In the data rows, 128 means zero.
Some points:
134 119 127 168 129 100 127 165 174 134 120 118 109 107 107 133 119 123 128 126 119 154 109 156 89 88 146 103 106 137 96 101
156 145 138 105 128 106 160 105 93 140 149 123 210 58 115 145 104 146 124 183 80 101 88 112 159 64 203 181 96 52 101 83
139 125 101 144 140 125 149 185 97 83 102 139 108 176 103 143 145 118 106 128 108 128 125 140 116 86 101 119 99 102 147 167
141 170 167 150 97 161 144 121 199 107 68 166 114 118 124 119 131 88 129 122 170 121 145 115 144 111 148 113 194 160 87 79
125 188 147 132 146 119 148 89 112 140 106 142 142 70 184 138 218 96 156 104 105 181 113 133 176 141 124 138 68 115 191 110
136 91 105 94 165 98 67 151 134 112 141 108 118 114 127 199 119 82 102 102 122 108 168 97 81 116 140 176 116 208 90 70
136 102 109 90 171 125 132 140 125 110 115 119 99 119 107 137 111 115 127 157 105 221 113 145 112 119 115 160 125 152 96 187
169 151 121 90 69 125 168 112 113 145 198 104 169 118 135 158 92 87 91 120 218 144 143 102 125 128 148 71 128 161 89 125
93 121 173 104 134 152 168 169 117 154 110 132 130 178 202 186 96 104 141 177 157 107 97 57 88 139 156 147 117 110 218 110
166 118 108 97 161 102 112 131 197 209 111 132 127 143 102 139 119 119 51 97 123 103 201 144 218 152 153 82 172 82 187 113
20 110 109 53 80 147 91 147 110 122 143 156 121 133 104 84 133 75 81 192 117 102 108 160 127 129 101 135 107 114 137 145
76 120 109 184 123 116 135 159 172 191 125 163 108 119 123 148 106 121 104 143 102 141 123 139 85 104 154 115 110 106 103 169
115 135 116 137 179 154 133 138 147 181 166 136 235 173 85 154 178 136 162 106 138 83 76 87 125 143 139 94 148 110 132 115
164 119 115 159 124 113 118 152 175 102 139 111 131 121 131 120 112 123 175 170 112 80 105 131 164 129 109 182 105 89 105 148
158 130 110 148 145 112 110 149 87 107 103 123 112 118 126 145 147 104 124 110 104 66 114 162 94 88 98 106 95 105 136 118
99 190 95 87 101 98 156 149 118 98 109 112 209 106 148 91 112 143 141 124 168 87 145 133 101 120 91 141 96 185 138 81
119 117 112 131 171 116 106 99 131 201 147 124 107 166 125 77 106 97 118 192 136 143 111 117 92 129 105 116 113 142 102 137
104 111 135 139 168 117 115 89 189 110 115 129 119 121 169 151 87 132 136 190 118 137 113 172 148 123 113 99 121 183 105 82
107 152 124 79 107 89 114 135 131 98 191 111 135 94 105 117 144 179 167 132 180 99 111 118 148 65 137 128 180 163 190 140
110 141 149 121 169 193 58 181 119 171 114 121 205 141 189 165 109 133 171 81 177 213 141 145 162 140 136 150 105 111 134 204
124 169 148 140 120 113 125 159 132 145 163 131 155 100 108 177 221 155 83 121 124 178 116 111 107 179 122 123 105 102 101 103
129 87 152 181 135 146 152 109 48 97 128 178 148 112 122 119 83 134 112 87 138 119 139 109 135 132 79 79 170 154 95 155
150 94 128 176 99 141 131 119 153 114 173 190 103 143 132 116 130 136 137 99 148 128 132 115 170 129 82 161 131 168 115 94
179 130 126 107 77 117 105 81 111 119 163 145 150 194 163 176 108 115 125 142 99 112 108 139 95 104 100 103 123 104 111 147
88 161 120 136 121 218 133 88 94 99 138 93 117 98 78 120 87 184 85 136 157 130 101 190 153 205 131 87 160 87 143 109
142 113 100 140 114 81 102 173 87 102 102 118 150 84 123 117 83 99 108 85 89 128 122 77 138 221 138 124 85 128 116 109
178 81 150 126 87 159 127 103 146 118 77 156 129 97 126 113 137 119 142 128 179 108 123 110 141 126 106 144 144 163 202 131
132 175 158 108 171 189 144 144 101 74 145 85 159 162 112 82 157 89 157 143 81 141 151 164 125 132 147 136 165 113 147 102
178 125 107 127 140 107 118 167 202 147 111 115 126 104 139 55 152 125 137 183 187 139 136 149 110 128 113 105 102 121 117 130
140 110 89 162 144 136 84 93 120 88 120 111 134 96 98 145 163 117 153 155 151 80 88 109 120 148 143 80 121 128 108 196
123 113 121 96 162 70 106 104 151 106 126 149 80 176 82 103 109 118 136 62 164 139 68 104 84 168 194 149 131 92 133 110
115 220 109 118 159 135 143 175 98 159 141 112 56 78 166 150 138 87 201 98 150 135 111 160 142 141 127 111 161 108 110 108
154 111 115 126 122 79 111 149 92 104 107 98 113 138 97 93 79 105 114 85 90 203 158 83 126 135 168 87 147 107 154 103
107 132 158 142 130 99 179 88 128 189 154 149 179 144 142 124 129 143 155 103 80 98 94 145 129 198 114 123 131 124 89 104
122 183 133 138 115 88 147 66 136 103 178 134 107 168 140 130 170 193 155 165 96 195 189 112 87 176 180 83 65 134 176 103
148 103 125 209 104 178 109 124 126 131 172 126 109 190 116 103 131 127 128 105 152 133 176 118 142 87 113 195 91 124 123 63
95 63 153 103 81 227 164 86 188 102 137 17 109 113 124 104 136 105 107 77 90 109 111 172 87 181 129 116 81 113 161 94
123 133 123 114 155 158 141 147 109 107 140 92 128 170 195 115 133 137 163 123 131 153 145 79 96 134 111 111 151 95 120 105
106 80 133 133 150 110 149 129 115 152 148 123 201 108 153 80 172 131 142 123 99 212 138 122 127 118 142 97 153 130 150 101
119 115 104 180 103 169 110 115 73 116 69 151 152 99 132 94 130 132 125 169 117 114 151 99 189 118 196 157 132 161 89 95
131 115 195 83 156 98 133 111 113 141 129 102 142 119 87 74 136 153 157 128 67 102 203 117 140 127 83 172 163 148 113 148
178 118 118 114 148 117 97 115 107 152 124 127 119 205 201 76 124 118 78 116 138 68 107 219 179 100 218 103 92 143 94 154
121 122 142 122 124 118 154 156 122 127 154 123 188 167 163 106 159 166 99 115 167 197 83 150 99 156 62 163 196 99 116 103
118 101 117 117 134 114 119 122 134 144 110 127 97 103 157 138 101 117 102 148 106 207 101 108 204 73 82 109 115 140 154 109
165 94 165 166 136 139 181 137 80 133 141 155 87 108 99 98 161 141 80 134 192 119 92 117 113 125 174 152 129 184 132 113
162 152 189 120 85 108 168 169 100 121 199 125 111 122 114 131 106 186 146 135 101 132 101 229 142 109 101 120 97 123 115 167
110 135 88 105 138 172 185 111 147 113 221 148 90 111 110 124 101 85 117 121 129 125 146 106 195 113 140 191 158 121 122 155
107 115 147 88 162 112 131 91 106 134 153 98 102 97 162 140 169 188 80 88 119 92 86 93 130 71 78 142 125 165 171 120
102 120 121 161 187 106 125 109 124 72 112 134 118 99 138 166 113 126 112 203 144 116 131 160 116 134 105 106 123 119 111 110
114 120 104 163 107 110 107 109 63 167 102 105 117 195 57 106 122 90 150 178 143 130 117 122 105 106 88 116 106 111 160 144
109 132 148 80 134 83 196 70 116 123 55 126 142 144 116 116 175 146 138 114 204 119 188 123 101 101 139 139 150 105 99 169
133 113 117 166 126 72 83 99 107 121 121 114 84 116 142 140 110 106 113 136 178 143 110 158 145 196 129 215 194 62 120 107
159 125 106 130 176 131 142 145 136 95 103 131 121 144 146 141 138 125 87 144 112 114 114 146 96 125 101 104 112 134 123 182
95 217 180 103 123 84 118 88 109 180 96 93 127 165 110 141 122 123 121 95 122 98 130 122 167 133 84 135 116 188 87 130
155 111 99 117 131 111 115 141 165 63 120 120 132 230 115 195 132 124 135 139 108 111 135 90 220 190 106 135 143 128 161 112
176 163 209 92 76 185 97 99 127 125 104 166 93 107 117 116 115 137 105 168 88 141 89 65 94 121 111 96 118 69 103 152
147 105 93 80 135 132 150 112 82 151 73 153 121 191 126 183 134 154 187 114 105 165 93 172 126 137 233 147 133 158 141 116
108 119 122 117 137 101 130 140 208 104 112 168 135 147 143 74 103 121 158 113 117 132 104 114 96 112 113 105 110 103 104 183
105 104 166 128 97 94 157 122 117 137 135 78 132 92 109 175 154 136 154 92 188 132 144 105 180 130 130 152 73 154 96 207
116 118 112 107 138 153 109 171 112 204 146 99 68 118 152 94 138 189 194 131 124 100 117 92 153 153 115 95 126 121 145 100
152 118 101 144 136 130 110 92 169 104 109 106 125 89 188 141 124 122 103 143 116 129 137 141 98 109 110 134 121 76 137 175
89 139 162 141 148 174 140 126 180 106 138 127 118 111 99 116 94 149 115 111 113 112 146 106 144 142 192 182 87 165 140 201
104 129 140 131 108 89 111 123 122 107 199 105 148 115 182 98 149 145 122 127 118 97 189 104 89 114 160 130 175 134 76 171
160 131 109 167 127 165 113 89 101 134 201 196 117 98 118 124 119 80 138 112 127 108 200 125 93 130 111 105 125 166 205 168
116 144 140 162 120 185 92 118 129 121 105 92 113 113 105 117 100 142 121 107 191 122 134 108 79 88 170 122 152 147 124 123
151 130 118 80 122 165 116 135 125 123 101 210 129 114 112 109 114 164 111 110 179 110 205 135 89 153 89 199 66 109 102 77
151 121 117 166 121 69 117 151 140 137 103 153 139 84 132 88 71 118 127 83 101 119 108 157 97 170 140 131 163 120 244 133
114 110 136 148 138 110 101 97 157 127 118 145 143 125 74 205 98 115 163 118 133 131 129 190 92 63 98 110 114 95 132 64
96 123 200 113 133 127 97 234 116 106 151 149 118 138 136 170 180 117 132 153 104 107 143 158 131 154 188 103 182 140 162 115
104 57 106 108 111 150 166 168 105 182 94 120 86 101 185 180 159 144 196 104 87 75 181 133 95 156 117 99 174 98 77 112
199 107 103 76 128 140 127 155 148 173 110 120 141 99 69 169 111 129 125 199 109 165 130 151 120 135 102 113 129 166 116 150
84 170 106 108 125 181 133 128 119 95 114 168 108 121 110 121 91 179 93 84 124 138 153 88 166 89 133 73 124 124 101 113
91 95 94 126 31 124 100 99 154 102 103 157 130 124 118 100 173 101 130 126 98 168 103 160 183 103 141 99 125 118 100 143
133 130 130 179 161 106 144 167 145 119 107 120 107 160 112 104 127 119 134 150 125 93 108 101 204 108 92 98 99 101 106 134
163 197 74 140 107 175 112 110 167 134 102 150 116 119 119 113 138 128 115 94 55 122 91 107 79 124 109 208 197 196 117 148
92 174 131 204 67 106 162 136 123 166 97 76 148 166 146 169 131 175 90 146 117 117 175 127 113 105 135 194 166 152 176 176
These points spread out most along one direction. Take the direction at right angles to it along which they spread out most. Go by this last direction. Where along it does each point below lie, from 0 to 99? The average is 50, and the first point in the table lies past the average. One standard deviation of the points above along it is 16.
95 63 153 103 81 227 164 86 188 102 137 17 109 113 124 104 136 105 107 77 90 109 111 172 87 181 129 116 81 113 161 94 48
119 115 104 180 103 169 110 115 73 116 69 151 152 99 132 94 130 132 125 169 117 114 151 99 189 118 196 157 132 161 89 95 26
158 130 110 148 145 112 110 149 87 107 103 123 112 118 126 145 147 104 124 110 104 66 114 162 94 88 98 106 95 105 136 118 62
110 135 88 105 138 172 185 111 147 113 221 148 90 111 110 124 101 85 117 121 129 125 146 106 195 113 140 191 158 121 122 155 23
105 104 166 128 97 94 157 122 117 137 135 78 132 92 109 175 154 136 154 92 188 132 144 105 180 130 130 152 73 154 96 207 32
165 94 165 166 136 139 181 137 80 133 141 155 87 108 99 98 161 141 80 134 192 119 92 117 113 125 174 152 129 184 132 113 22
104 111 135 139 168 117 115 89 189 110 115 129 119 121 169 151 87 132 136 190 118 137 113 172 148 123 113 99 121 183 105 82 62
84 170 106 108 125 181 133 128 119 95 114 168 108 121 110 121 91 179 93 84 124 138 153 88 166 89 133 73 124 124 101 113 28
96 123 200 113 133 127 97 234 116 106 151 149 118 138 136 170 180 117 132 153 104 107 143 158 131 154 188 103 182 140 162 115 69
150 94 128 176 99 141 131 119 153 114 173 190 103 143 132 116 130 136 137 99 148 128 132 115 170 129 82 161 131 168 115 94 25
125 188 147 132 146 119 148 89 112 140 106 142 142 70 184 138 218 96 156 104 105 181 113 133 176 141 124 138 68 115 191 110 63
93 121 173 104 134 152 168 169 117 154 110 132 130 178 202 186 96 104 141 177 157 107 97 57 88 139 156 147 117 110 218 110 67
